Each named turn below is shown by a few rows before and after it. Which turns, in which order, take the first row of each later pair to the second? The first pair is answered.
turn E:
[  3  -4  -2   7   0  -6   2   2 -13   3   1   1  -8 -13   5  -7   1   8
   7   2   3   4   2 -10  -4  -8   4  16  -9   7 -10   7]  ->  [  3  -1  -2   7   7  -3  -1   9 -14   2  -2   5  -7  -5   5  -3   1   0
   8  -2   4   1   1  -7  -8 -10   0  20 -11  10 -10   5]
[ 1 -5  2 -4 -3  4 -4  0  1 -1  2 -5  1  0 -5 -2 -2 -1  1 -1  0  0  4 -1
  0  4 -2 -2  5  0  2  1]  ->  [ 2 -2  2 -5 -4  1  0 -2 -1  0  1 -2  3 -2 -6  0  1  2  1  2  1  1  4 -2
  2  4 -3  0  4 -1 -1  1]
[ -5  -6  -1  -1  -2  10  -5   7   7  -9 -15  -2  -9  -5   3   8  -3   6
  -3 -10   5  21  10   7  -4   2 -15  -1  -4  -2 -10   2]  ->  [ -5  -6   1  -2  -6   8  -4   5   9  -7 -13  -5  -7  -8   2   7  -3  12
  -4  -7   4  22  11   5  -2   2 -12  -3  -2  -3 -12   2]
turn B:
[ 15 -13   0  -4  -3   2  -1  11 -15   1   2  -1  -5  -2   0  -5   2   1
   0   3   2  18  10  -8   2   1   4  19  -5   5  -8   6]  ->  [  8 -10  -6   4 -14   4   3  -5 -12   2   8  -7  -3  -8   5  -7   1   7
   6   5  -5   8  -2 -14  -5  -5  18   6   2  -1  -8  10]
[ -1 -13  -2  -1  -3  10  -7  -2  -2  -8   3  -3  -4  -1  -1  -5   0   0
   3   5  -4   2   1   4  -1   1   6  -2   1   9   0   2]  ->  [-1  7 -2  6 -8  0 -5  0 -6 -5  3  1  0 -6  6  2 -3 15  2 -2  3 -1 -5  1
 -1  5  1 -4  1  0 -4  5]
[  8   5  -6   2  -6   7  -3   3   1  -3   1 -10   0  -5   5 -13  -1   8
  14  -1   9   0   6   2   0   4  -2   0  11  -1  -2   1]  ->  [  9   0  -5   0  -2   7  -4   7   2  -3   1 -10   2  -2   4 -13   0   3
  13  -1   9   2  10   3   3   6  -5   4   8   2   0  -1]
[  4   1  19 -16   3  -4  12  -9  -4  -3  -4  -7  20  -1 -17   3   1   9
  -9   3  -1  15  26  12  18   6 -14 -12   0   3  -2 -13]  ->  [ -2  -6  12 -11  -7   1  13 -28   3  -2   3 -15  20  -2 -17  -2  -1   7
  -3  11 -12   3  18   8   9  -3   7 -26   5  -1   1  -7]
turn R:
[ 2 -9  1 -2 -8  6 -3 -6 -7  6  4 -7 -3 -6 -3 -4  3  1 -2  8 -5  2 -3 -3
 -4 -4 12  2  0  3  6 -2]  ->  [  2  -2   8  -8  -4   6 -10   4  -4   1  -1  -3  -2  -5  -4   1   1   6
  -7   1   4   8   5   2   4   3  -2   3  -1   3   7  -7]
[ 1  8  2 -3  7 -3  4  4  1 -2 -5  4  5  3 -4  5  2  3 -5  2  7  3  4  4
  8  1 -8  3 -1 -4  0 -5]  ->  [ 4  2 -5  3  1 -2 12 -5  0  4  0  4  4  2 -2  0  3 -2  1  9 -3 -3 -3 -1
  0 -7  7 -1 -1 -6  0  1]
[-1 -8  0  1 -5 -2  1 -3  1 -1  5 -5  0 -2 -3 -4  3  5  0  5 -2  3  1 -1
  0 -2  7 -4  2 -2  4 -2]  ->  [ 0 -5  3 -3 -3 -3 -4  2  2 -3  1 -3 -1 -2 -3 -3  2  6 -3  0  0  6  6  2
  3  4  0 -3  1 -2  5 -5]
Now pairs of rows:
(2 to 4 turns a pair)
[ -7  19   4   4 -10  -8  -7   0   0  -3   0  -4  -1  -8   2   7  -5  21
  -6 -11   4   0  -6  -2   5   3  -4  -6   2 -10  -3   5]  ->  [ -9  -1   3   1 -18  -2  -5 -13   5  -2   6 -11  -1 -13  -3  -4  -3  17
  -4   4  -2   2  -1  -4   4   1  10 -11   4  -7  -1   4]	B, E, B
[-11 -19  -8   2  -5   7 -10   7  -8   1   2 -10  -4  -2   5 -10   5  -8
   4  -4  -4   9  -6   4  -4  -1  -6  16  -1   5   2   6]  ->  [ -3 -16  -5   2 -12  -2  -6   7 -12   2   4  -8  -2  -9   5 -13   8   3
   1   1   1  16  -2   2   4   3  -7  17  -3   2  -4   5]	E, B, B
[-10   4  -4  18  -1   0  -1   5   1   7 -10   5   2  -1  15   1   6   9
   7   0  -9   2  -2  -3 -22  -5  14   2  -8  -4   0   7]  ->  [ -4  -5   0  11   0  -2   8   3  -2  12  -9   8   4  -3   8  -4  12   5
   5  10 -11   6   3  -4 -16  -4  19   7 -11  -3  -2   4]	B, B, E, E
[ -1 -13   6  -2  11  -3 -10   6   3 -10  -9   0  -6  -8 -12  -2   3 -10
   0   4   3   5  13  10   7   8  -6   0  -6   7  -4  -7]  ->  [-10 -15  -3   5   7   4 -15  -8   9 -12  -5  -9  -8  -6  -9  -3  -1 -12
   5   2  -5  -6   3   6  -3   0   5 -12   1   5   3  -4]	B, B, E, B
[ -5 -13  -6   0  -8  13  -7  -7  21  -3   2  -2  -6  -9 -10 -11   4  -6
   6   1   7  -3   7   1  -1   0  12 -11   6   3   0  -8]  ->  [ -2 -13  -4  -5   6  13  -4   2  18  -3  -3   5  -6   0 -12  -8   6 -17
   4   0   9   3  10   5   2   1   3  -1   1   7   0 -13]	B, E, B
